(in the rows, 128 means zero)
The same turns and mirrors carry the whole set onto itself and the rows of a family onto each other. Which other rows belong to the same family as each row named below? List them in the order they appear above.
These 32 rows form 4 families of 8 rows each.
ked: [117 129 100 149 141 135 119 121 152 116 102]
voge: [ 90 115 156 135 131 132  96 147 160 115 114]
Kinod: [ 94 105 158 122 119 133 107 125 168 124 110]
pefo: [109 124 100 143 140 129 113 123 143 127  95]
vif: [ 92 107 147 144 138 134  98 152 158 111 101]
vun: [114 126 101 148 140 142 117 128 151 129  93]
pon: [ 92 108 151 137 128 135  99 152 162 109 104]
Nuna: [119 120 110 134 119 135 130 103 137 133 102]
lazik: [127 135 120 143 113 138 127 118 117 122 115]
tazu: [120 120 118 138 115 141 136 107 146 136  96]
sur: [ 94  96 155 125 118 135 112 131 167 120 102]
zabom: [ 99 122 165 135 118 137 100 146 142 110 123]
zoti: [119 141 117 157 133 141 109 146 126 118 107]
kuf: [123 125 109 141 125 140 133 104 150 121 108]
Pavaf: [114 113 165 142 122 133 101 149 139 106 125]
Zatam: [118 139 111 151 134 135 108 137 123 115 108]
Fus: [122 121 112 139 120 147 134 110 146 130  99]
zoz: [105  93 153 129 123 128 108 125 166 123 105]
rad: [ 96  92 151 132 121 134 116 123 167 120  97]
fitug: [108 126 105 147 139 138 114 131 150 131  86]
zugin: [101 114 170 125 108 138 112 126 150 117 122]
tonom: [130 135 128 146 110 148 129 124 120 121 113]
tafi: [130 136 116 148 120 143 131 115 132 114 119]
Getaf: [133 134 119 145 116 149 132 123 126 121 114]
dotat: [102 115 164 135 117 140 104 154 140 102 117]
reke: [112 104 165 130 103 141 125 125 143 111 119]
vare: [106 104 166 127 102 142 119 132 148 112 113]
dedum: [122 142 109 153 137 140 117 132 136 109 113]
lika: [103 104 151 141 137 128  93 149 157 112 108]
zal: [123 140 110 154 135 147 117 140 129 118 106]
Nove: [108 117 160 144 121 140 104 152 132  99 121]
Sene: [115 102 167 130 109 134 115 122 147 115 121]

Which other rows belong to the same family as Kinod? ked, voge, zabom, kuf, zugin, tafi, dedum
Which other rows belong to the same family as Pavaf? pefo, Nuna, lazik, Zatam, zoz, lika, Sene
Which other rows belong to the same family as sur? vun, pon, Fus, Getaf, dotat, vare, zal

The same turns and mirrors carry the whole set onto itself and the rows of a family onto each other. Which other rows belong to the same family as each row named below? List them in the order they appear above.
These 32 rows form 4 families of 8 rows each.
bod: [140 140 143 120 114 146 113 134 125 160 150 123 131 112 120 133 120 143
 139 130 113 137]
sirap: [122  99 131 117 132  95 128 129 127 126 146 127 136 116 117 113 136 149
 150 134 131 143]
git: [119 111 161 106 115 103 103 112 119 129 139 113 107 135  99 124 123 146
 116 125 125 135]
tifo: [113 123 108 118 142 142 125 148 116 138 119 124 121 132 132 134 139 120
 163 131 128 126]
kem: [113 116 123 140 112 110 101 115 114 149 126 139 108 129 135 118  92 135
 146 133 128 125]
motir: [121 115 124 138 118 119 104 116  97 140 129 120 114 134 145 120  93 136
 136 139 130 125]
muver: [142 109 125 127 121 104 126 130 134 130 132 118 136 128 104 107 138 134
 160 140 139 134]
Gavu: [115 126 164 122  90 103 116 106 126 127 140 116 126 134 110 111 114 129
 107 129 118 131]
fabeb: [100 114 116 123 116 111 121 115 119 116 100 119 115 125 119 116 131  97
 129 115 136 149]
malip: [112 147 136 114 111 142 128 124 125 133 117 113 102 148 121 144 105 103
 125 122 112 119]
Makad: [ 99 116 120 138 118 101 100 122 106 153 125 111 115 137 129 108 106 126
 146 125 124 117]
fad: [106 159 140 126 109 145 115 126 115 141 114 124 111 142 123 130 112  99
 118 116 114 127]
lubu: [117 140 149 103 130 131 142 139 129 120 133 113 139 129 106 126 155 113
 121 118 119 145]
Bug: [ 98 115 131 119 121 105 131 123 108 104 102 115 141 134 113 121 131 109
 117 131 132 124]
zup: [123 136 139  88 131 137 138 137 125 120 127 132 130 122  98 104 144 121
 123 119 122 139]
Faku: [115 123 159 114 112 107 106 107 118 128 144 122 130 137 110 118 117 126
 115  91 122 139]
mivuv: [109 120 173 111 104 103 107 111 125 138 143 124 123 131 117 120 117 124
 109 121 124 144]
neno: [110 138 107 131 115 143 135 147 121 136 122 126 140 135 140 119 130 104
 154 134 122 123]
Fis: [ 88 140 143 110 109 142 112 127 106 133 129 121 110 142 136 136 115 115
 110 119 107 123]
fav: [ 94 110 129 118 106 106 139 114 106 110 108 133 122 152 127 117 132 112
 141 121 132 135]
Zame: [123 123 133 117 129  94 115 123 116 119 153 128 126 115 115 108 131 131
 159 137 143 145]
Fomu: [120 138  98 133 137 138 138 143 117 129 117 126 123 126 124 123 130 123
 156 131 122 126]
Vomi: [135 140 143 123 125 140 102 140 137 155 151 107 124 116 116 128 122 139
 129 136 115 121]
fov: [109 124 125 151 110  99 103 122 116 148 135 126 118 135 136 141  98 122
 142 126 122 139]
Zupir: [131 133 149 100 111 146 138 135 134 110 138 127 132 132 112 136 147 124
 122 135 123 140]
mizep: [117 104 136 127 123 105 114 129 117 132 142 126 145 119 122 101 150 147
 145 138 135 138]
Pokek: [116 137 105 127 129 130 134 153 122 141 117 135 117 119 125 126 125 118
 147 156 122 140]
seni: [ 90 118 128 123 128  96 130 119 117 108 110 127 115 147 121 111 129 105
 129 121 133 133]
rep: [132 147 147 118 124 127 120 145 122 152 162 138 132 130 116 128 113 146
 135 130 107 129]
vavu: [109 136 132 125 112 143 125 138 124 149 106 130 119 141 119 136 110 113
 103 110 103 132]
vaze: [107 135 147 103 115 127 136 138 145 126 131 120 133 134  98 124 161 114
 133 121 117 131]
romub: [131 134 137 119 108 142 108 134 132 161 159 125 107 136 128 122 121 140
 151 128 114 133]

Which other rows belong to the same family as Pokek? fabeb, zup, Faku, Zame, fov, rep, vavu
Which other rows belong to the same family as seni? bod, sirap, kem, fad, lubu, mivuv, Fomu

